In the data rows, 128 means zero.
Here are some points:
[154 138  78 158 180 136 137 114 129 137 166 111  69 123  83 159 128 175
 146 126 135 112]
[123 134 128  88  55 128 182 157 122 139  70  15 171 161 139  82 132  56
 130 126  97 108]
[212  57 158   0  90 116 144 155 116 116 154  96 186 164 185  42 170  67
  85 132 120 131]
[108 146 126 111 115 124 178 122 140 141 132  62 151 140 164  99 112  80
 167 132 130 142]
[155 170  77 137 110 124 150 130 128 130  85  58 118 102 133 142 135 110
  85 133 133 128]
[146 106 128 169 139 120 139 137 140 124 121 165 151 110  98 142 154 152
 106 125 142 104]
[123  81 153  86 149 121 146 137 125 125 191 207 153  91 141 100 171 151
  84 114 153 119]
[109 164  90 139 109 121 201 114 137 152  10 203  39 148  49 161  71  30
  49 139  86 193]
[106 179  97 113  93 132  86 135 134 120  54  64  93 120 136 152 124 129
  60 130 121 133]
[168 113 128 149 152 129  94 109 125 116 125 189 143 115 134 152 131 171
 149 128 138 114]
[ 73 159 229 101 147 135  14 111 142  97 138 178  55 156 140 166 174 172
 254 130 146  52]
[118 200 150 131 165 140 109 110 131 120 216 149  68 136 182 121 165 142
 189 130 155 116]
[195 118 124 128 118 126 132 124 120 118 121 110 167 116 136 107 149  86
 135 125 144 102]
[132 111 118 137 177 133  89 105 137 106 134 126  41 130  88 150 128 181
 157 126 146 114]
[123 160 150 160 190 138 106  80 124 124 203 163 116 157  98 149 153 194
 218 126 173  91]
[174 157 104 124 117 141 111 131 128 122 159  61 128 111 171 117 130 127
  93 132 128 150]
[143  85 145 107  58 130 142 165 123 138  36  92 225 148 159  82 106  73
  56 137 103 159]
[178 162  88 174 108 133 120 146 132 141  60 115 138 100  79 140  98 134
  55 125 110 136]
[110 184  90 112  71 131 121 148 127 122  72  11 120 123 130 130 153  82
  21 132  79 119]
[164 131 137 120 104 120 120 160 126 118  91  93 163 131 122 107 153 113
  65 128 126 108]
[145 199  63 161  99 133 160 137 129 136  67  62 114  92 106 147  85  88
  45 123 108 171]
[212 100 159  10  84 114 147 160 129 129 157  89 199 146 194  49 169  60
  50 136 144 142]
[141 127 121 103 163 127 132 115 133 123 153 194 141  99 104 151 133 195
 149 142 131 130]
[161  33 172  54  88 108 116 255 126 119 131 170 185 156 135  62 183 105
  36 126 145  92]
[196 148  66 221 213 126 187  98 124 147 119 198  89 100   0 181  99 209
 144 124 137 125]
[126   0 160  33  94 116 171 164 122 137 150 113 200 173 157  28 137 102
 105 133 103 162]
[155 127  96 186 100 131 187 136 131 144  64 148 172  82  94 139  81 116
  80 139  97 149]
[ 36 201 225  79 126 134  63   0 139 102 234 179  93 168 242 102 186 107
 216 122 157  96]
[183 163  62 162 160 134 137 107 149 136 138 102  92 110  92 162 102 104
  99 125 131 157]
[164 102 124 131 137 128 151 119 116 126 132 162 147  97 145 127 129 132
 153 127 133 124]
[147 206 100 197 166 127 193 114 133 144  90 188 101 113   0 172 118 166
 116 121 126  94]
[ 63 139 152  84  90 108 164 149 134 127  92  78 181 173 139 113 143  83
  77 145 122   0]
[144 155 143 169 181 156 104 107 140  83 224 161  51 134 105 114 137 152
 232 113 159 130]
[201 146  73 174 192 178 138 101 136 129 139 153  78  94   0 186 106 194
 129 129 124 131]
[143 117 148 151 101 116  85 118 120 121  94 114 155 161 114 140 134 131
 176 129 128  88]
[139 130 111 154 179 131 155 104 124 129 202 200  92  84 125 155 146 200
 157 130 148 125]
[145 112 148 160 134 122  94 121 126 115 133 223 135 102 117 142 133 191
 131 119 129  99]
[126  47 153  50 139 113 144 125 114 134 205 145 172 134 173  76 129 127
 161 127 129 159]
[138 160 104 123 130 126 114 126 129 131 124 103 128 132 128 129 128 136
  90 123 134 142]
[179 108  51 160 204 130 127 102 141 123 149  47  42 128  77 179 100 199
 116 131 129 170]
[184 138 139 136 213 139  88  79 140 123 243 149  62 129 108 139 147 217
 220 134 153 110]
[164   7 163  68  72 112 150 166 115 132  54 155 185 168 136  45 143  86
  81 123 122 103]
[181 152 114  96 115 126 106 132 129 118 140  88 157 122 159 122 127 124
  76 131 130 157]
[183 140 114 162 134 140  74 128 130 113 113 152 142 113 238 147 132 175
 137 133 123 115]
[ 91 165 114 183 154 107 220 116 130 142 122 202 143 115  17 139 114 152
 101 128 122 111]
[107 139 150 182 181 125  92  74 122 113 182 145 119 174  84 152 167 201
 255 130 160  68]
[153 182  47 191 130 133 176 123 136 138  70  86 104 123  84 148  85  96
 101 124 117 167]
[173 105  57 161 222 121 115  96 133 110 126  63  33 129  47 165 101 210
 133 125 112 162]
[ 38 163  84 141 100 130 117 136 130 130  66  91  57 124 183 158 137  63
 103 133 136 133]
[119 122 155  96 109 129  83  98 116 119 144  81 160 192 161 131 145 138
 224 134 136 105]
[130   0 155  63  64 124 150 168 113 136  96 120 191 179 129  48 115  95
  87 129 101 137]
[ 58 156 243 130 151 145  18 116 136  96 169 197  55 153 160 146 160 163
 255 126 140  68]
[ 77 185  71 149 110 142 100 136 133 123  72  88  60 121  90 147 192  98
  76 122 124 144]
[193 153 124 106  58 117 114 166 118 112  82  32 175 115 144  97 168  80
   0 120 135 178]
[200 111  65 159 230 133 112  90 139 123 174  73  47 127  56 164 109 222
 162 125 122 140]
[194 134  87 174 123 133 162 119 129 126  88  82 104  82 114 144 146 124
 139 123 153  89]
[215 150  32 180 188 134 140 111 141 131  96  71  73 106  27 172 101 176
  77 132 123 142]
[ 94 153  53 143 104 138 149 133 135 134  98  31  75 113 147 153 138 104
  64 129 145 131]
[167 147 114 114 135 130  99 133 132 125 157 123 144 128 144 142 122 152
  81 131 121 132]
[157 129 114 134  79 139 129 154 124 138  59 103 208 121 144 113 102  94
  55 133  83 172]
[116 144 151  64 151 113 104 123 118 112 205 130 133 153 172 133 164 149
 157 128 135 116]
[116  27 155  76 113 133 107 156 134 134 126 166 204 131 148  89 117 121
  95 130 103 161]
[171 132 115  93 131 135 183 122 124 133 191 106 148  91 180  91 105 107
 120 124 127 184]
[120 141 114 131  86 142 192 146 119 145  76 106 195 119 133 134  66  85
  68 141  64 193]
[ 47 182  93 155 101 127 149 125 137 126 133  96  72 128 137 121 103  64
 169 128 127 166]
[ 96 166 154 131 157 138  91 108 129 110 180 140  72 146 133 132 171 153
 197 124 156  80]
[132 100 143 178 137 122 111 133 126 125 105 203 170  96 104 133 112 171
  94 128 123 116]
Here are 16 more points, each followed by its number:
[107 158  51 151 114 136 166 130 138 143 131  49  69  98 137 135 130  81
  68 118 154  45] 0
[123 139 134 133 121 122 150 129 118 138 142 100 181 134 150 117 122 116
 131 123 134 149] 1
[124  95 130 185 111 128 215 136 129 146  81 156 174  95 106 114  92 130
  97 144 105 141] 2
[118 163  90 138 121 115 222 134 127 150  42 211  35 143  40 140  70  64
  58 122  92 185] 3
[ 79  72 215 171 148 126   4 130 129 132 144 208 168  94 121 142 122 174
 103 116 118 140] 4
[ 16 159 121 121  73 131 131 161 121 137  35  80 204 135 146 122  73  63
  49 143  90 175] 5
[135 127 123 155 180 135 141 104 129 136 197 218 108  77 129 178 141 206
 141 127 134 139] 6
[ 21 178 228  57 122 118  49 101 129 116 226  95 145 226 207  93 198 107
 236 120 162  65] 7
[141 173 116 112  98 131 128 149 141 124  87  62 130 116 150 134 132  95
  71 135 126 127] 8
[128  70 148  39 112 125 110  99 125 112 177  61 186 236 182  83  36 108
 249 122 144 100] 9
[186 120  47 162 194 138 131  93 140 132 168  69  43 125  85 170 100 179
 109 122 120 174] 10
[180 125 139  74  89 116 138 151 133 127 112  60 174 151 157  98 157  82
  96 129 148 162] 11
[108  86 155 126 123 110 108 136 122 117 128 164 172 141 137 131 138   0
 114 133 140 109] 12
[153  90 133 119  75 125 168 164 127 123  63 122 208 111 137  98 162  87
  46 144 121 151] 13
[178 144  86 151 180 132 150 113 124 136 177 133  77 100  97 155 197 183
 158 130 142 121] 14
[104 196  88 149 130 138 115 115 131 136 120 116  71 134 114 151 117 103
  88 135 129 163] 15
Which of these numbered points is nearest to each point below, ignoring the 2 directions in which the first points spread most? Its number follows each.
[107 119 121 255 162 145 147 100 124 141 101 220 142 100  72 176  81 214
 168 130 133 126] > 2
[148  63 143  61 109 115  89 102 116 118 143  91 187 227 157  83 148 123
 214 115 136  82] > 9
[ 80 186  98 137  92 120 201 125 136 151   8 205  46 130  65 159  83  35
  50 135  95 169] > 3
[178 155  38 160 183 137 139  98 140 136 160  70  60 127  90 162 105 170
 117 130 118 178] > 10
[182 119 125 156 123 121  86 131 136 120 103 164 148 106 111 149 117 159
 119 133 125 119] > 13
[153 165  80 137 146 117 217 113 126 150  44 190  43 130   4 144  85  59
  56 137 101 170] > 3
[104 201 105 136 109 125 117 130 119 128 139  98  98 137 144 130 131  95
  78 128 130 164] > 15
[112  99 154  66 129 116  65  82 130 114 207  64 156 240 173 109 164 139
 255 123 145  85] > 9
[ 26 157 216  81 114 130  31  87 129  97 133  37 139 247 183 127 175 119
 255 125 170  35] > 7
[180 150  53 146 195 133 118 110 138 124 137  70  52 123  67 167 109 185
  98 132 114 171] > 10
[  0 187 252  68 112 130  28 124 125  92 173 117  98 208 197 119 206 137
 255 122 164  44] > 7
[ 91 148 150  91 112 124 162 208 119 137 141 113 174 145 151 119 123 111
 116 120 127 142] > 1
[134 153 104 158 134 113 196 106 125 149   0 212  42 134   0 169  80  33
  37 134  85 172] > 3
[126 136 141 124  96 137 139 135 130 131 149  78 163  96 148  90 124 124
 177 123 130 140] > 1
[ 86 119 188  53  98 122  53  90 125 108 146  19 163 255 183 103 126 110
 255 115 167  53] > 9
[ 65 181 109 128  80 112 193 136 143 151   0 196  58 144  78 159  85  12
  55 135  84 165] > 3
[ 97 195 132 141  81 120 177 149 131 141  32  99 154 125 121 129  63  57
  66 139  71 206] > 5
[  0  42 181 178 154 120  89 110 125 139 177 212 143  97 110 150 129 201
 164 131 123 108] > 4
[159 172  76 146 147 119 231 110 133 155  94 179  35 130   1 146  73  74
  66 134  95 166] > 3
[ 62 170 106 137  83 127 171 129 134 150   0 212  40 139  80 184  75   7
  62 135  81 170] > 3
[102 184  97 123 120 122  61 107 139 136 155 138 100 127 178 131  64 111
 135 129  62 208] > 15
[  7  34 172 164 139 124 100 126 115 130 174 199 160 108 123 175 142 216
 137 124 122 121] > 4
[126 131 167  92 120 132  92  90 129 119 166  63 144 213 175 123 144 143
 255 115 134  97] > 11
[ 58 148 196  96 128 129  40  89 122 106 154  88 114 223 181 140 145 147
 255 127 157  74] > 7
[ 58  30 151 145 117 147 177 134 112 140  98 145 187 118 122 117  85 137
 102 141  73 172] > 2
[ 78  38 156 141 111 144 178 142 128 158 103 148 187 118 125 106  80 132
  95 142  75 184] > 2
[194 138 111 161 134 127  90 138 126 122  91 146 157 101 111 146 123 136
  85 135 119 122] > 13
[177 100 142  59  98 116 153 144 131 130 144 115 169 114 153  86 156  95
  55 131 146 123] > 14
[107  75 148 145 115 146 151 141 122 150  84 152 176  85 117 108  62 129
 113 134  62 169] > 2
[195  89 156  46  93 126 140 163 127 128 131 114 176 127 167  76 167  99
  58 129 147 103] > 14
[147 164 141  77  64 111 113 165 119 114  58  11 162 135 150 119 160  59
  31 135 138 103] > 8
[163  83 180 122 145 106 154 193 115 138 202 224 140  57 131 117 160 193
  91 126 144 109] > 6
[ 45 122 130 208 161 129 204 130 129 143 125 184 166 127  40 145 127 184
 115 129 126  91] > 2
[110  40 137 120 107 139 174 147 122 146  72 138 207 110 131 106  79 116
  85 146  72 184] > 2
[199 168 130 208 127 126 127 131 137 136  65 108 115  90  31 159 109 157
  82 138 122 126] > 13
[ 95 186  86 144 130 138 108 117 145 125  51 102  48 127 110 163 110 103
  75 127 130 150] > 15
[118  93 138  83 141 143 119 138 120 138 186 168 152 125 150 124 140 162
  99 125 130 142] > 6
[ 22  62 176 176 138 123  86 113 113 139 177 211 147 104 116 153 119 216
 159 135 117 104] > 4
[  3 179 253 110 106 208  26 115 144  93 144 179  81 177 186 141 171 120
 255 123 163  49] > 5
[ 35  56 197 106 147 116 147 143 132 128 218 233 146  70 134 116 163 198
  81 115 154 128] > 6
[ 51 174 112 151  82 117 157 149 136 139   0 207  47 130 107 183  87   0
  78 135  92 165] > 3
[144  66 152  58 147 121 153 137 127 122 206 158 174 138 173  79 175 104
 132 130 156 142] > 14
[132 131  97 255 174 143 129  90 130 139 120 234 121  94  39 183  99 225
 209 133 121 121] > 2
[ 93 107 125 255 160 133 125  94  22 150  91 224 135  96  73 175  96 224
 177 126 117 124] > 2
[ 96 126 123 103 133 132 169 125 119 143 141 127 176 120 155 122  57 109
 136 138  68 200] > 1
[117 171  90 140 141 114 145 110 142 133 122 155  51 133 142 147  56 103
 147 141  43 204] > 15
[163  82 145  75 131 132 134 128 129 131 186 150 166 117 163  93 158 122
 146 124 161 111] > 14
[212  68 166  23  77  98 130 195 123 132 120 143 202 133 144  63 174  75
   0 133 155 115] > 14
[ 35 164 124 128  60 118 149 136 139 144   0 191  46 133  68 186  81  21
  58 132  75 146] > 3
[ 58 148 245 136 149 141  10 108 145 101 142 191  62 149 170 150 155   0
 255 109 154  69] > 12
[115 165  98 121 140 120 176 120 125 147 146 131 164 123 159 134  58 103
 124 138  61 216] > 1
[141 161 127 101  92 132 112 134 129 124 113  65 144 137 174 117 145  95
  99 121 140 113] > 8
[145 159  96 123 104 125 132 132 123 132  96  53 116 113 255 137 137 105
  78 127 140 130] > 8
[ 62 184  78 161 117 130 149 118 132 136 182  91  70 133 175 110 100  72
 194 115 130 183] > 15
[  0 184 238  92 104 130  24 120 133 111 130 123  97 218 200 141 174  78
 255 112 162  53] > 7
[162 137 117  96 122 129 152 135 123 135 154 105 176 103 170 103 118  99
  97 130 116 169] > 1
[155 112 133 159 148 133 116 124 122 129 152 245 122  67 123 157 136 192
 111 116 140 123] > 6
[138 159 119 128 122 137  93 129 135 132  61  81 123 128 108 148 135 129
  70 120 125 112] > 8
